128 stands for zero in the data rows.
Some points:
[126 130 142 176 103  86 157 114 140 113  96 182 105 169 103 157 163  79 117 104  99 174  65 155  94 119  87 114  62 162 130 120 110 158 125  80  63 135 138  70  97]
[109 162 161 179 173 116 128 157 136 131 116 145 163 178 108 127 140 124 102 148  87 114 147 137 155 193  93 115 103 105 143 137  86 169 108 135 157  84  61 185 144]
[116 130 165 121 135  74 120 113 148  89 116 132 152 169 140  60  60  65 114  92 171 136 173 114 123 109 141 159 143 104 139 104 118 113 129 140 138 157 129 111 106]
[151 157 108 163 109  88 112 131 129 166 134 119 124 177 117 174 132 101 118 118  79  85 146 143  93 148 159 166 134  66 160 186 146 108 132 102 143  99 142  99 152]
[ 94  88  57 141 115 115  79 122 103 117 126 137 120 127  86 161 123 112 126 173 121 147 120 100 236 150 123 159 122 156 159  91 135 171 142 117 156 164 149 134 159]
[143 123 149 157  92 166 114 146 166 114 141  63 134  97 164 176 135  45 109 108 192  73  75 144 141 116  76 167 137 192 151 110 144 146 170 136 164 109 105  58 135]
[116 197 166  98  84 140 110 116 204 134 123 147 148 118 163 100 117 162  97 156  98 149 113 150 136 123  70 152 104 107  96 147 194 149 157 138 155  77 128 126 112]
[131 131 134 112 113 191 134 117 110 141 124 103 168 154 126 100 130  84 122 141  36 115 156 201 129 136 150 119 137  91 178 115  98 141 135 147 132 184 191 124 130]
[139 144  77 122 133 133 153 165 202 122 134 115 150 111 133 201 145  66 172 137  78 146 154 124 112 134 154  77  66 102 115 120 125 101  96 127 126 147 148 119 140]
[105 139 134  84  97  77 151 106 133 105 132  97 137 184  80 119 100 148 209 175 128  37 109  96  97 142  93 150 149 136 181  72 135 122 148 132  94 108 112 118 128]
[117 144 171 120 118 155  88 156  88 167 140 151  75  92 150 136 176 114 167 154 166 130 155 158 182 167 108 163 165 152 147 141 155 115  95  81  87 168 108 138  90]
[141  94 105 111 185 130  93 110 135 162  76 128 154 153 123 123  78 148  95 146 120 110  99 109 122  96 128 137 114 177 175 164 121 122  97 158 134 143  89 140  71]
[122 123 131 142 166  88 137 119 101 118 169 154  85 170 158 117 159 123 156 202 138 178 131  79  90  81  97 156 152  99  90 141 160 171  98 132 176 166 134 106 176]
[ 95 166 177 104 132 117 162 147 115  64 153  84 177 181  90 158  99 169 178 111 138 155 124 156 191 128 170 101 150 141 128 157 142 106 113  67 138 117 188 115  50]
[129 124  81 159 135 152 126 172 121 101 126  56 159  74 152 130 115 164  86 141 157 142 136 132  98 173 104  77 126  73 139 113 172 133 165  71 139 143 159 117 134]
[141 189 135 114  79 127 154 149  77 127  91 104  78 131 119 157  54 149  59 150  65 116 121 113 109  95 113 175 160 113  44  64 137 182  89  95  99 168 142 135 147]
[181 109 164 135 169  96  86 101 216 173 173 132 163 106 115 127 126 182  88 173 112  98 119 132 135 118 123 160 105 143  72 127  96 107 122  93 134 110 165 134  93]
[ 72 152 158 149 144 164  84 111 152 141  71 191  89 115 152 148  92 121 113 149 110 108 103 151 168 127 185 129 105  93 154 123 110  85 185 143 111 136 135  77 145]
[134 102 119 164 120  82 155 133 112  74  76 140 180 143 148 134 123  72  96 168 120 140 151 146 123 147 165 160 132 173 115 130 128  36 114 105  72 122 109 164 103]
[100 149 162  42 143 171 182 116 154 122 140 130 124 115 130 110 106 125 138 158  90 177 143 113  95  64 152  63 146 180 131 105 129  93 125 131 194 148  88 119 178]
[ 55 168  85 118 135 160  94  84 165 119 144 107 119 137 182  76 121 115 120  83 141 125 108 148 105 146  94 175  85 102 155 109 124  94  75 152 110  76 132 196 120]
[120 101 142 130 109  88 104 101 119 117 150  81  88 140 108 112 117 117 122 145 135 129 168 122 171 134  84 119  94 154 133 137 100  64 109 113 133  93 224 106 176]
[143 137  66 152 128 181 109 153 133 105 141 150 130 173 111 108 135 169  80 108 150 152  82  92 125 168 190  94 141 179 143 151 146 130 116 132 161 119 109  55 143]
[109 131 144 123 138 143 106 155 123  92 131 150 169 130 131 141 180 158 112 106 124  93  64  95 126 116 107  65 178 162 137 106 152 102  88 117 118 103 176 152 167]
[138 118 120 135 172 174 120 160 143 120 125 153  93 162 173 146  99  77 167 150 148 108 147  41 139 102  98  95 139  83 140 153 124 112 101 146  86 138 148 155  49]
[142 158 142  96 129  97 134 131 114 179  87  60  93 116 151 152 126 161 137 131 148 169 108 139 123 154 148  97 126 108 133 156  94  86 141 194 106 150  94 136 108]
[ 98  91 189 152  99 177 171 153 146 116 201 142 113  86 126 121 118 150 151 180 130 120 131  96 155 155 128 144  69 115 112 159  80  96 135 101 125 142 132 130 126]
[117  90  68  99 112 101 132 133  94 139 116 145 148  97 119  70 111 146 185  89 181 124  69 140 141  96 168 125  79  90 104  86 126 106 102  79 118  91 156 132 165]
[147 117 177 150 146 168  63  83  67 136 138 126 135  90  88 130  70 131 114 113 127 133 144 132  95 140 133 141  70 156  78 146 128 103  77 121 105 128  94  86 138]
[112 140  89 155 111 156 126  80  87 105 169 124 166  88 134 117 184 189 126 133  96 110 163 107 121  96 135 186 102 161 202 125 105  89  87 134 135 164 129 122 143]
[101 129 149 158 140 114 162 171 162  92  78 148  85  83 114 125 147 120 106  76 111 117 139  78 105 130 218 177 177 178 107 111 129 138 149 118 149  84 156 178 154]
[165 132 119 118 138 168 186  78 121 146  77 106 106 115 175 170 139 114 116 153 178  88 164 140 103  92 126 132 147 166 156 141 116 130  96  49 192  93 141 100 112]
[105 122  60 121 123 170 126 133  99 119 132 156  79 148  69 112  85 120 102 153 157 175 150 133 109 107 118 129 112 141 106 135 126 152 165 170 168  74 140 105  92]
[124  70 155 131 121 129 127  94  97 104 160  91 118 136 116 177 180 141 177 123  86 146 129 107  86 132 172 168  85 147 130  73 213 112 150 212 140  81 135 136 122]
[136 146 144 100  85 141  79 123 134 135 150 188 172 163  84 113 172 117 128  90 173  87 174 169 100 114 129  93 117 142 114 120 153 175 104 158  99 180 175 130 104]
[118 169  91 117  96  79 102 169 134 173 104  95 102 153 105  69 151 114 118 160 101  90 104 105 178 114 110 105  87 146 141 160 171  94 158 131 146 175  96 122 143]
[139 108 143 117  82 139 119  62 148 187 142 108 126 178 131 167 156 151 141  62 128 133  90 109 185 103 137 132 202 152 109 168  95  99 130 158  90 113 131 120 160]
[113 138 131 139 131 105 180 115 105  97 117 154  99 101 156  77 150 154  92 148 134 140 144  99 110 140 138  96 148 114 187 161 190 132 150 120  60 136  94 101 123]
[ 87 157 117 107 190  85 151 160 157 158 205 127 134 152 113 146 162 133 105 144 174 159 139 152 105 158 148 157 155 112 133 101  97 168  93 100 140 108  86  88 151]
[ 88 111 163 154 107  63  69 123 102 145 122 136 139  81 168 116 138 116 118  76 103 137 145  91 118 120 116  58 159  82 163 101  77 123 139 103 183 130 125 126 133]
[176 152 145 171  94 119 164 197  63 177 175 138 128 145 122 140 109 148 139  89 141  86 118 117  96 125  82  99  96 155 147 108 120  63 101 140 158 135  75 152 136]
[100 104 101 109  71  97 166 124  99 153 102 165 196 100 143 138 153 135 118 126 128 151 117 108  99 133  98 156 125 131 112 137  66 153 201 130 194 163 136 166  49]
[162 103 140 151 214 148 135 117  48 108 181 144 125 115 142 138 111 114 140  97  68 101 119 125 183 122  84 108 142 101 115  70 144 119 176 145 112  91 136  74  73]
[ 97 155 146 106 122 138 115 133 108 119 107 135 182 106  93 173 104 117 117 139 147 113 163  97  94 126 134  87 157  99 126 142  56 182 131 166  99  96 104  97 158]
[110  53  98 142  69  92 133 137 169 121 163 183  64 134 145 124  94 176  93 117 101  89 171 177 104 120 134  86 179 101 122 164 165 136 103 157 174 127 134 118  88]
[147 131 145 157 123 136 106  68 146 120  88 144 137 181 126 134 182 127 114 145 188 136 179 104 119 155 129 108 128  90  29  89 160  85 182 112 137 188 100 143 163]
[160 138  77 103 115 127 127  92 136 215 156 180 137 107 155 148  89 125 151 172 119 171 114 149 136 160 140  96 163 148 146  41 146 104 142  92  70  76 127 160 119]
[ 76 137 135 151 112 160 142 144 111  90 132 109 123 138 154 143 114 205 133 119 164 158  90  99  82 195  65 157 147 140 117 127 101  97 139 158 102 154 188 121 148]
[167  90 150 114 118 123 174 115 165 147  39 143  89 115  94 168 135 182 151 137 165 139 177 134 145 197 121 115 106 112 167  98 138 170  77 178 144 102 150 120 123]
[164 171 173 133 168 132 135 117  99 133 108 124  84 133 119  66 178 114 120 162 141 117  54 181  84 164 189  94 122 131 133  83 101 157 138 143 175 146 158 140  92]
[ 90 122 121 136 161  98 107  99 138 158 163  95 106 140 173 135  69 157 185  93 120 111 155 155 100 138 178 125 110 170 136 149 156 197 206  78 113 173  96 135 118]
[110 100 144 108 101 174  83 148 120 138  97 134 120 119  75 147 139 107 164 148  99 166 115 163  96  82 108 140 172 106 150 193 136 135 169  93  81 100 117 176 150]
[153 128 130 147 131 114 134  51 135 111 145  84 118 142 180 153 109 118  91  98 109 177 113 109 169 121 141  91 127 120 143 148 115 198  80 142 109 155 134 172 134]
[216 145 115 238 123 148 138 106 186  70  99 126 146  89  94  77 113 174 209 146 143 155 114 151 130  60 119 155 161  81 160 134 114 150 144 130 142 147 105 126 163]
[118  34 148  81 142 139  51 168 152 120  91 100 128 151 152 121 157 123 153 126  98 130  81 115  94 117 142 139 118  90 114 113 100 149  71  81 119 145  76 107 106]
[148  88 112 104 208 144 186  90 145 139 139 153  95 122 109  97 120  91 133  99 130  75 119 147  89 186  90 106 148 149  98 182 105 148 160 103 127 168 162 175 198]
[123 201  77 144 172 129 129 119 134 155 111 174 156  92  99 121 116  87 204  89  93 129 116  99 164 172 110 174 161 145  87 139 151 105  83 154 165 164 139  98  94]
[197 164 134  82 156 149 121 165 115 159 126 137  92 175 111 130 145 151 102  47 137 198 162  98 118  86 108 161  83  90 173 137 131 116 186  89 159 105 162 162 134]
[130 129 151 128 125 117 121 147 127  77 143 167 140 131 156 168  96 133 142 131 142 112 148 172 185  89 124  94  43 192 143 108 140 161 132 148 106 127 107 200 170]
[163 144 101 121 113 111 147 196 122 144 121 120 128 146 226  78 169 140 158 132 130 128 166 134 159 104 163 155 122 156  87 142  46 168 154 190  80  89 150  75 159]
[ 99 105 152 125 160 119 199 114  87 168  99  97 166 102 104  61 179 112 109 141 125 124 136 127 160 103 111 118 106 116 108 183 194 166 122 133 113  56 126 119 132]
[ 75 144 101 169  86 144 170  96 128 119 134  84  75 127  87 128 147 116 148  92 127 120 121 174 148  94 117  87 133  92  59 133  91 132 105 131 146 106  60 141  99]
[105  67 151 115 162 126 178 174 201 159 127  80 143 105  65 112 130 124  78  67 130 168 159 137 145 103 100 159 139 124 155  89 139 112 139 158  90 195 112 106 123]
[123  91 154 121 141 120 111 168  83 148  70 166 204 145 195 149  85 133 167 107 136 139 117 192 144 143 121 158 132 115 102 168 183 139 100 149 169 133 114 139 178]
[184 108 113  36  91 106 174 100 109  41 184 170 128  95 122 157 138 118  87 133 138  97  49 136 170 166 130 181 130  73 147 155 113 108 137 136 134 141  92 134 135]
[172 169 132  57 122 115  77 111 150  81 121 123 118  54 121 109 151 133 150  81 118 109 184  73 125 167 139 113 115 142  97 155 141 173 128 112 119 123  89 109  94]
[113 165 106 137 175  66  89 134 124 136 149 114 125  54 106 194 130 113 101 172 191 105  79 138 120  59 146 124 121 110 113 157 144 104 119 189  97 144 171 170 128]
[123 127  80 130 160 191 146 159 117 134 124 110 124 159 134 111 157 171  80 116 151  57 155 134 160  85 168 152 150 106  92  76 123 134 155 106 123 132 101 159 125]
[179 113  77 110 130 107  85 162 112  71 137  99 111 127 122  96 137 114 118 157 107 178 170 199  94 148  97 107 198 189 110 141  98 105 149 144 125  99 109 138 124]
[161  96 163 168  57 167 130 145 140 184 190 106 171 120 122  85  92  54 126 154 143 156  97  69 123 161 179 129 139 134 140 131 162 161 117 137  99 119 137 165 127]
Along one direction, these points spread out more than along any other. Take the direction at right angles to it along which they spread out most. Go by this last direction. For each point below, how far along it does it lie, from 0 to 99? 50 is the average, and the first point above lies past it. One standard deviation of the points above along it is 16.
[216 145 115 238 123 148 138 106 186  70  99 126 146  89  94  77 113 174 209 146 143 155 114 151 130  60 119 155 161  81 160 134 114 150 144 130 142 147 105 126 163] 37
[ 94  88  57 141 115 115  79 122 103 117 126 137 120 127  86 161 123 112 126 173 121 147 120 100 236 150 123 159 122 156 159  91 135 171 142 117 156 164 149 134 159] 41
[ 95 166 177 104 132 117 162 147 115  64 153  84 177 181  90 158  99 169 178 111 138 155 124 156 191 128 170 101 150 141 128 157 142 106 113  67 138 117 188 115  50] 43
[167  90 150 114 118 123 174 115 165 147  39 143  89 115  94 168 135 182 151 137 165 139 177 134 145 197 121 115 106 112 167  98 138 170  77 178 144 102 150 120 123] 53
[179 113  77 110 130 107  85 162 112  71 137  99 111 127 122  96 137 114 118 157 107 178 170 199  94 148  97 107 198 189 110 141  98 105 149 144 125  99 109 138 124] 42
[ 88 111 163 154 107  63  69 123 102 145 122 136 139  81 168 116 138 116 118  76 103 137 145  91 118 120 116  58 159  82 163 101  77 123 139 103 183 130 125 126 133] 64
[116 130 165 121 135  74 120 113 148  89 116 132 152 169 140  60  60  65 114  92 171 136 173 114 123 109 141 159 143 104 139 104 118 113 129 140 138 157 129 111 106] 68
[101 129 149 158 140 114 162 171 162  92  78 148  85  83 114 125 147 120 106  76 111 117 139  78 105 130 218 177 177 178 107 111 129 138 149 118 149  84 156 178 154] 30
[148  88 112 104 208 144 186  90 145 139 139 153  95 122 109  97 120  91 133  99 130  75 119 147  89 186  90 106 148 149  98 182 105 148 160 103 127 168 162 175 198] 49
[172 169 132  57 122 115  77 111 150  81 121 123 118  54 121 109 151 133 150  81 118 109 184  73 125 167 139 113 115 142  97 155 141 173 128 112 119 123  89 109  94] 61
[197 164 134  82 156 149 121 165 115 159 126 137  92 175 111 130 145 151 102  47 137 198 162  98 118  86 108 161  83  90 173 137 131 116 186  89 159 105 162 162 134] 46
[184 108 113  36  91 106 174 100 109  41 184 170 128  95 122 157 138 118  87 133 138  97  49 136 170 166 130 181 130  73 147 155 113 108 137 136 134 141  92 134 135] 23
[118  34 148  81 142 139  51 168 152 120  91 100 128 151 152 121 157 123 153 126  98 130  81 115  94 117 142 139 118  90 114 113 100 149  71  81 119 145  76 107 106] 78
[113 138 131 139 131 105 180 115 105  97 117 154  99 101 156  77 150 154  92 148 134 140 144  99 110 140 138  96 148 114 187 161 190 132 150 120  60 136  94 101 123] 38
[113 165 106 137 175  66  89 134 124 136 149 114 125  54 106 194 130 113 101 172 191 105  79 138 120  59 146 124 121 110 113 157 144 104 119 189  97 144 171 170 128] 50
